Here are some points:
[-1.  -0.9 -0.8 -0.2 -0.2  1.7 -0.7  2. ]
[-1.3 -0.4  0.2  0.  -0.3  0.6 -0.3  1.2]
[-1.3  1.3  1.2 -0.3 -1.  -1.  -0.6 -0.1]
[-0.9  1.5  1.1 -1.  -1.  -0.8 -0.8  0.6]
[-1.1 -0.6  0.2 -0.2 -0.2  0.7 -0.6  1.6]
[-1.3  1.   1.  -0.2 -0.9 -0.9 -0.7 -0.4]
[-1.2  1.6  1.3 -0.4 -0.9 -0.9 -0.7  0.3]
[-1.3  1.7  1.4 -0.5 -1.1 -1.1 -0.8  0.1]
[-1.  -0.6  0.4  0.2 -0.6  0.  -0.8  0.7]
[-1.1  0.   0.4 -0.3 -0.6 -0.8 -0.8  0.5]
[-1.3  0.7  0.9 -0.3 -0.6 -0.9 -0.5  0.4]
[-0.8 -1.  -1.1 -0.2 -0.2  2.1 -0.2  2.5]
[ 0.   0.8  0.8 -2.  -1.3 -1.1  0.2  1.4]
[-1.2 -0.2  0.6  0.  -0.5 -0.3 -0.9  0.5]
[-1.3  1.8  1.1  0.  -0.6 -1.1 -0.8  0. ]
[-1.1 -0.7  0.   0.2 -0.5  0.5 -0.3  1.3]
[-1.2  1.6  1.  -0.6 -0.8 -1.1 -0.9  0.1]
[-1.3  1.4  1.1 -0.5 -0.7 -1.  -0.5 -0.1]
[-0.4  0.7  1.1 -2.  -1.5 -1.2  0.1  1.3]
[-1.4  1.2  1.1 -0.1 -0.9 -1.  -0.9 -0.2]
[-0.6  1.2  1.  -1.5 -1.4 -1.  -0.3  0.8]
[-1.4 -0.3  0.4 -0.1 -0.3 -0.1 -0.6  0.8]
10 more points follow, each with its number after it:
[-1.4  0.7  0.8  0.1 -0.4 -0.8 -0.7 -0.1] 0
[-0.1  0.9  1.  -2.  -1.6 -1.2  0.   1.5] 1
[-1.2  1.7  1.1 -0.7 -1.  -0.9 -1.   0.1] 2
[-0.4  1.   1.  -1.6 -1.1 -1.1  0.2  1.2] 3
[-1.   1.6  1.2 -0.5 -0.8 -1.1 -0.6 -0.1] 4
[-1.3  1.4  1.1 -0.4 -0.9 -1.  -1.  -0.1] 5
[-1.2 -0.8  0.2  0.  -0.5  0.2 -0.6  0.8] 6
[ 1.  -2.4  0.9 -3.8 -1.7 -2.2  2.3  2.4] 7
[-1.1  1.2  1.1 -0.5 -0.5 -1.3 -0.6 -0.2] 8
[-1.6  0.3  0.6 -0.1 -0.6 -0.5 -0.5  0.2] 9
Which of these numbered points is nearest to each point below, looking only along the 2 directions in which the first points spread most? Its number follows each.
[-1.6  0.7  0.8 -0.2 -0.5 -0.9 -0.7 -0.1] > 0
[-1.6  0.5  1.2 -0.1 -0.6 -0.5 -0.6  0.1] > 0
[-1.6  0.8  1.  -0.3 -0.7 -1.  -0.8  0.1] > 0
[-1.5  1.   1.2  0.  -0.6 -1.  -0.5 -0.2] > 5
[-1.   1.7  1.1 -1.3 -1.1 -0.8 -0.8  0.6] > 2
Now 10 new points, numbered from 0 again:
[-1.4  0.1  0.4  0.1 -0.5 -0.1 -0.8  0.7] 0
[-1.2  1.7  1.2 -0.7 -1.  -1.1 -0.4  0.2] 1
[ 1.  -2.4  0.6 -3.3 -1.7 -2.1  1.9  2.3] 2
[-0.8 -1.1 -1.1  0.1 -0.1  2.2 -0.8  2.8] 3
[-1.3  0.4  1.  -0.2 -0.5 -0.7 -0.7  0. ] 4
[-0.8  1.7  0.9 -1.  -1.  -1.  -0.5  0.5] 5
[-1.1  1.6  1.5 -0.6 -0.9 -1.3 -0.9  0.3] 6
[-0.8  1.6  0.8 -1.3 -1.2 -0.6 -0.5  0.7] 7
[-1.6  0.2  0.8  0.  -0.7 -0.6 -0.7  0.3] 8
[-0.2  0.6  0.8 -2.  -1.5 -1.5  0.5  1.8] 9
The same question for these:
[ 0.   0.   0.7 -2.5 -1.3 -1.3  1.   1.7] > 9
[-1.2  1.7  1.1 -0.9 -1.  -1.  -0.6  0.2] > 1
[ 0.1 -0.2  0.7 -2.  -1.5 -1.2  0.4  1.4] > 9
[-1.4  0.9  1.  -0.3 -0.8 -0.9 -0.6  0. ] > 4
[-1.5  1.6  1.1 -0.3 -1.  -1.1 -0.7  0. ] > 6
